Rows are one point carried round by a steady rotation, each followed by how many steps it has turned.
The counts run from 0 to 590.
[ -1.9  21.8 -25.5 -19.0  22.0   1.2   2.9 -28.9  -6.6 -10.8  -2.1  13.6
  -4.7  16.4  15.3 -17.9  -8.2  24.6  -2.3 -17.2  -7.7  11.7  -5.0 -21.2
  18.7 -19.1 -11.6  14.5  15.0 -14.8 -15.3 -39.6  -8.4] -> 421
[-17.3  25.5 -23.2   1.0  17.2   5.8  20.7  15.0 -11.8 -25.6 -33.4  29.9
  -5.3   1.9   9.2  -0.8  13.2  -4.2 -17.9 -20.4  12.2  19.1 -23.6  -5.1
  -1.3 -11.3  11.3   4.7  -8.1 -20.5 -18.9 -25.0  -5.7] -> 516
[-30.9  -8.2  -0.6   0.9   5.8  19.4  -1.9 -14.7  10.7  35.4 -33.0   5.4
  -8.9   8.6 -16.6 -28.8 -15.0 -14.5   1.7 -10.4  -9.6  -6.7   7.4  -0.2
   6.4   4.9  -4.4 -20.6 -30.3 -17.6 -24.6   1.7  15.8] -> 39
[  8.1   2.7 -29.6  16.9  35.0 -17.2  17.7   6.9  11.5 -42.6 -21.2  19.8
  19.8 -10.4   1.9  -2.5  13.2   4.5 -19.6 -10.1   7.5  10.3 -17.8 -13.1
  -7.8 -15.6   1.1  21.8  -0.4  15.9   6.7  -6.9   0.0] -> 244
[ 15.4  -0.7   4.8   0.4  12.8  -0.3   5.8  20.5  -3.1 -20.7 -14.9  14.5
  12.2  16.3   3.6  30.3  19.2  11.5  16.5  10.4   5.9   7.8  21.9  20.0
 -27.5   7.1  32.0  -9.8 -12.8  29.7  26.1   7.6  -2.6] -> 358
[ -5.4  10.1   0.9 -18.2  28.5 -39.0  -9.6  -9.9  10.1  -5.5  22.9 -16.0
 -17.1   9.8  21.1  -2.2 -33.7 -37.8  -8.4 -12.9  -7.0   0.6  -6.0 -10.2
  19.0 -20.8  -3.6  -2.0   6.4   2.5  -3.4  -9.7   9.5] -> 286
[  4.6  30.0   7.5 -24.9  -6.7 -17.7   7.7  22.1 -14.7 -20.8  19.8   8.4
 -10.2   6.9  38.3  26.6  -0.5  14.1 -17.3  -3.4  19.0   5.8 -15.2   7.0
   0.5  -8.7  -4.8  12.8  30.7  -4.3  -4.2 -11.9 -25.1] -> 538
[-25.3  13.4 -33.1 -18.3  -0.3  -3.4  13.3  -0.6   0.6  28.3  -9.4   0.1
  -1.4  24.8  10.2 -12.8 -33.1  32.0 -10.0  -5.8  -1.6   1.7 -17.8 -23.7
  13.3 -20.8 -13.3  22.3  -1.7  -2.6   1.5 -12.1   9.5] -> 50
[ -3.2   7.7  25.7 -11.0  -5.4  21.0  16.0   2.5 -16.2  -2.4  -8.1  19.6
  -7.3 -25.8  -5.5  -4.9   0.8 -20.4 -35.1 -28.4 -12.6  -0.9 -13.0  14.6
  10.9  13.4   0.9   3.1  -6.6 -14.1 -42.0  -8.1 -18.0] -> 529
[-21.2  -5.2  28.6   1.9 -14.4   8.0   6.8  16.1  -3.7   6.0   0.5  12.7
   1.1   5.0  -2.7  20.6  13.0 -10.3  -7.4  26.6  -6.2   1.6  19.6  23.7
 -29.8   6.0  13.2 -38.0 -33.1   2.3  19.7  23.8   2.4] -> 374
[ 12.4 -27.5  -6.7  23.6 -25.6  21.7   9.7   8.8   8.2  28.3   3.1 -27.3
  17.5 -34.3 -11.8 -23.7  12.0  -7.0  -2.8   9.5   4.2  -4.5  -7.4  -3.3
  18.9   3.5  -0.1  -7.4  -2.7 -18.1  -9.1  24.9 -10.9] -> 214
[-33.2  17.5 -16.9  -2.7   1.8  -0.7  -1.7   6.8   6.8 -19.4 -23.2  30.4
  -0.7  17.1   9.8   7.3  21.5  31.2  -8.4   2.6  16.3   1.3 -14.8 -15.2
 -29.8  -9.3 -29.8  -1.2   1.5 -20.6   0.8 -12.7  13.7] -> 144
[ 21.9   7.8   0.5 -17.4 -16.3  15.2   6.9  -6.6 -28.8  15.9  20.9  -6.3
 -14.8   4.3  -6.9  12.9 -31.7  23.3   2.2  -2.9 -18.3   9.4  -9.1   2.1
  13.5  -0.3  14.5  36.4  17.3  34.4   8.2 -14.5  -0.7] -> 72
[ 15.8 -22.7   8.7   8.9   6.2   2.4 -12.6  -5.9  24.9   6.6  -3.1 -18.3
  16.7 -17.2   5.1 -25.5  27.5 -22.0  11.3  -2.4  11.9 -11.9  22.3   5.1
  14.8  11.6  -7.6 -28.3   1.2 -27.6 -26.4  13.5 -21.4] -> 570
[ -6.6 -11.1  25.3  12.9 -19.2   6.0   7.5  10.7   2.1  -7.8  -1.5  22.6
   0.0 -27.1 -21.1  12.1 -10.4   0.1 -44.8   6.1  -3.8 -13.0 -14.2  13.3
 -25.8  11.5 -22.2  16.7  -1.1  24.7   0.2  23.6   5.7] -> 252
[  8.1   1.3  29.9 -26.2   1.4  15.1  -7.7   5.2 -12.8   8.5  -8.5  -0.9
 -14.2  -3.8  -0.9   5.6   4.7 -29.7  14.8 -38.9  -9.9  -7.2   0.0  12.5
  16.8  25.7  13.7  -8.8  -8.5  -9.7 -41.7 -14.9   0.5] -> 177
[ -2.7  21.6   3.1 -29.4   1.8 -14.3 -14.4   8.1 -17.7 -15.0  11.6   4.6
 -24.7  21.2  10.9  28.6 -16.8   6.8  11.4 -22.5   6.2   3.3 -24.4  -7.3
  -3.5  -3.6  -9.4  24.2  22.3  15.7  -1.1 -27.2  21.1] -> 167
[-30.5  22.5 -34.3 -13.7  -5.5  -3.0   3.7   7.1  -3.7  20.5 -16.7   5.4
 -12.1  37.6  16.1  -0.3 -24.7  36.3   3.2   3.0  15.3   6.0 -10.1 -13.5
  -4.0 -19.0 -11.8  11.1   5.6  -5.8   9.0 -10.9   8.1] -> 48
[ 23.3 -23.7  19.3  -0.1  14.1  19.1  18.1   4.0   5.7   3.0 -23.3  11.2
  27.6 -16.5 -21.1  -1.7  12.2  -3.3  -6.2 -12.3 -23.2 -10.2  20.1  13.5
  -0.6  18.9  24.2  -2.9 -34.5  25.8  -7.6  12.6  -4.2] -> 353
[-12.2  -2.1  -5.9  27.2  -8.6  20.9   1.6 -11.1 -18.2  -3.0  -7.0   5.0
 -25.1 -23.3 -36.7  -2.1 -19.3 -25.7 -10.9  -5.4 -12.7  15.1 -31.8  -5.3
  -5.6  -1.4  -1.0  12.2  -7.6  10.1  -3.2  -6.7  34.7] -> 506
[-17.0   8.6  -7.5   3.3  14.9 -21.4   0.4 -14.8  -3.9 -12.2  29.2  -7.2
 -18.8  11.3   1.5  13.6 -24.7 -22.5  -4.8  19.9 -19.2  19.0  -4.3  -9.6
 -10.5 -27.2  11.3 -12.3 -11.2  15.9  36.1  -4.2  26.7] -> 384
[ 10.1  -5.3 -18.5  -3.0  17.7 -15.0  18.2   1.1  11.3 -20.5  21.1 -15.4
  29.1  -4.0  23.1   2.5  38.9  10.3   1.3  16.2 -10.2   7.5   6.1 -20.3
   4.6 -22.9  13.3 -19.8  -8.2 -16.8  25.8  -3.5 -14.0] -> 106
[ 22.4  -2.2   1.6 -21.1 -11.3  -4.4  23.3   9.4  -6.9   8.8  41.0 -20.2
  22.7  -6.6  22.2  17.9   3.1  31.6 -11.5  10.4 -21.2  -0.1  -4.9 -12.2
  13.7 -17.4   8.9  15.4   6.9  11.3  24.3   2.5 -17.5] -> 90
[  0.6  17.9 -23.9  -3.0  20.4 -22.4 -23.3 -12.0   3.2   0.8   3.6 -15.3
 -21.9  31.2  23.4  -6.9 -21.2 -11.8  31.8   3.6  27.5  14.7  12.4   1.0
  14.4 -15.7   2.5 -13.7  25.8  -7.1  -2.7 -11.2  -5.9] -> 302
[ 25.0 -13.7   8.2 -18.4  -3.8  -0.1  25.5  -3.1  -3.3  10.1  42.0 -25.0
  21.8 -21.3   8.5   4.3   3.7  10.3 -18.6   2.5 -36.9  -4.6  -4.9 -15.7
  24.7 -13.0   9.2  10.2  -7.1   6.7  14.6   1.7 -14.8] -> 92
[ -1.9  -1.1  16.9  -4.6  14.3 -22.0 -16.4   6.3  18.4 -22.8   0.2  15.0
   9.2  24.5  16.2  24.3  18.6   1.8  11.2  20.1  14.5  -4.0  32.0  17.0
 -34.3   6.3  -0.7 -28.3  -1.5  11.3  16.9  13.5  -3.0] -> 5
[ 15.2 -18.9  33.8   1.1  26.4  -2.1 -15.8 -14.8  15.8 -21.8  -3.7  13.6
   9.0  -6.4  -9.1   5.8  14.6 -26.2   4.0   0.9 -12.7  -8.5  35.7  21.9
 -16.6  20.6   8.5 -27.6 -17.7  17.3  -6.0  11.9  -2.1] -> 1
[-17.4   7.0 -26.3 -14.3   5.5   5.9  14.4 -13.8  -2.6  31.1  -9.0  -4.5
  -5.0  12.6  -4.9 -20.0 -39.5  16.3 -12.1 -17.0 -19.5  -2.7 -19.4 -25.3
  26.1 -18.0  -7.8  27.4  -8.7   4.4  -7.7 -15.6  14.7] -> 52
[ 30.5 -22.5  22.7   1.5  -1.4  21.6   2.9 -18.6 -11.1   2.0  26.8 -19.6
   8.4 -27.0 -14.4   3.3  12.1 -17.5   4.8   3.2 -36.7   4.3  15.1   8.8
  14.7   9.5  24.8 -14.9 -11.9  11.1   3.1   0.5  -8.6] -> 96
[  3.6  -2.3  33.5 -29.3  -0.5  14.5  -3.8   6.7  -9.7  18.0  -5.9  -1.7
  -8.7  -8.4  -1.9   0.4   1.2 -25.0   3.8 -37.5 -13.6 -14.5  -7.0   8.5
  20.7  23.4   8.1  -4.5  -9.4 -11.2 -42.4 -12.5   0.7] -> 176
[-35.4  29.1 -22.1   3.2  -0.8  -7.6  -6.5 -12.1 -11.5  -9.1   2.7  11.1
 -24.7  27.7  18.9   6.2 -11.4   9.6   1.2  27.0  11.7  25.4   0.2  -3.1
 -17.8 -25.0  -4.7 -19.5   9.3 -15.7  20.3 -14.6   5.0] -> 400
[-29.8  12.7 -31.4  20.1  -9.9   2.1   7.0  29.4  -2.5  -8.8 -20.4   9.3
  -1.8  12.5   4.9  12.9  17.3  14.5   7.9  17.8  28.0  18.1 -22.8 -10.3
 -25.8 -13.7   0.8  -7.6  -5.7 -17.1  21.5   0.0  17.1] -> 497
[-18.3  10.7   9.7   9.0 -15.9  36.8 -16.8 -35.2 -24.8  11.8 -12.0  17.6
 -34.0   4.4 -18.2 -13.1 -13.8  -4.8   3.5   6.4  -3.1  13.6  11.9  17.3
  -6.1   9.8  -9.4 -20.4   5.8 -15.1 -21.3 -12.9  -3.2] -> 412
